128 stands for zero in the data rows.
Here are some points, each followed by its number:
[ 50  88 117 101 133 137 106 165 166 163 100 128  29 107 120 207 156 200
  86 195 178 112 129 104 143 133  80 154   0 114  73 112] 0
[176 139 126 109 142  58 151  93 116  80  51 200 155 189 101  47 180 102
 142 141 104 158 102 137 107 146 141 181  92 145 158 136] 1
[150  81 141 100 133 102 148 148 144 153 108 171 110 155 114 132 145 129
 125 156 132 106 110 138 116 143 137 168  53 126 112 109] 2
[ 45 113  95 114 135 220  96 179 158 159 191  64  59  51 173 255  99 190
 111 146 188  88 181 103 143 115  86 103 109 114  74 129] 3
[ 72 182 125 174 121 198 126 102 137 118 154  38 143 103 135 127  98 158
 143  99 111 167 139 109 159 122 111  56 201 137 151 129] 4
[  4  20 133  87 128 142 106 177 166 197  99 136  15  88 121 238 164 204
  75 211 196  47 142 118 165 134  80 140   0 105   0 103] 5
[133   0 153  33 140   0  99 162 145 166  40 255  49 189  54 138 193 168
  50 222 174  60  59 159  81 149 120 185   0  73   0  95] 6
[218 185 148 157 119  97 128  81  93  86 127 103 220 176  94  21  90  98
 142  80  82 172  87 152  87 116 169  75 251 116 189 139] 7
[ 91 120 105 127 150 146 150 127 162 119 106 133  70 135 162 159 156 153
 123 162 134 133 148 108 146 151 106 171  60 152 123 116] 8
[ 86 156 116 174 125 174 130 111 123 148 152  68 136  84 145 144  94 147
 161 104 128 128 172 109 170 105 117 103 198 157 159 146] 9
[ 78  73  86  84 134 185 127 205 141 153 164 123  66  86 151 234 136 134
  90 166 175  61 169 130 149 126 109 161  53 137  69  97] 10
[ 83 127 101 120 147 173 139 147 162 131 125 115  76 124 154 169 139 148
 114 150 136 129 156 108 147 143 108 144  66 146 118 102] 11
[ 15 212  89 183 134 255 120 154 143 160 254   0  95   6 211 255  49 169
 153  91 151 143 222  70 191  96  85  62 255 147 158 149] 12
[ 98 154 103 139 148 173 149 131 157 119 135 102  95 131 159 154 130 136
 128 136 119 148 153  98 151 145 115 137 111 161 139 104] 13
[ 37  97  92 100 142 224  87 196 164 164 188  72  38  50 173 255 103 198
 111 167 201  80 182 108 148 111  81 111  72 111  55 120] 14
[130 109 143 100 114 134 114 164 134 145 123 122 109 132 118 157 126 154
  92 162 146 131 111 134 109 124 118 125  77  98  97 119] 15
[100 164 145 190 103 177 131  88 124 119 150  55 162  92 140 112 102 134
 168  89 103 158 138 114 155 114 123  71 247 149 174 151] 16
New points follow, each followed by the numbers of its three nearest points above, smallest number first.
[203  92 148  88 135   0 147  90 114  87  10 255 154 227  74  20 215  97
 126 167 109 139  64 158  80 156 150 222  21 124 136 136] 1 2 6
[219 162 164 169 104  62 130  66  91 101 118 150 215 161 100  15 108  79
 166  75  84 166  90 156  99 116 165 103 248 125 197 161] 1 7 16
[255 108 168 113  99   0 144  94  89  90  73 243 193 205  89   0 173  37
 135 120  77 152  48 182  69 148 175 179 151 124 184 139] 1 2 7
[245 171 158 146 113  70 121  77  99  82 110 130 232 192  80   0 103  86
 142  74  80 178  70 162  72 123 179  80 237 107 186 140] 1 7 16
[253 110 165 116  99   0 131  86  96  90  78 231 202 215  95   3 170  38
 142 127  73 160  48 176  65 154 177 182 155 122 182 138] 1 2 7
[237 175 173 163 107   0 123  42  97  76  88 196 232 221  71   0 121  72
 172  83  75 195  44 171  65 137 172 102 216 107 208 159] 1 7 16
[  0 212  67 168 141 255 118 171 151 177 255   0  76   0 218 255  46 184
 150  97 164 132 244  66 206  95  81  62 255 161 145 143] 3 9 12
[115 104 135  96 119 135 111 167 146 156 131 117  95 121 110 163 129 159
  96 156 153 112 111 127 114 122 124 119  67  97  94 120] 2 11 15
[124  49 145  60 141  25 110 150 141 154  69 222  72 187  67 123 167 161
  61 199 158  83  78 149  93 140 120 158   0  80  23 100] 2 6 15
[ 96  92 157 143 100 139 123 122 126 144 124 110 123 107 117 141 126 144
 128 131 135 105 116 127 145 124 119 103 122 120 105 131] 11 13 15
[157  94 145  97 133  94 152 138 139 140 104 174 121 167 130 103 158 112
 101 142 110 119 109 143 117 150 141 161  69 124 108 116] 1 2 15
[152 106 133 113 137  95 157 136 102 129 105 180 135 127 133 114 162  95
 132 136 130 105 135 127 138 132 146 184 112 137 130 132] 1 2 15
[214 187 158 165 116  40 121  49 101  80 110 170 218 195  94   0 112  82
 163  79  78 198  72 162  74 129 164  97 229 115 204 155] 1 7 16
[156 151 112 115 155  78 148  97 120  89  63 187 151 179 107  67 171 119
 143 139 113 150 115 129 116 147 134 178  94 141 157 137] 1 2 8
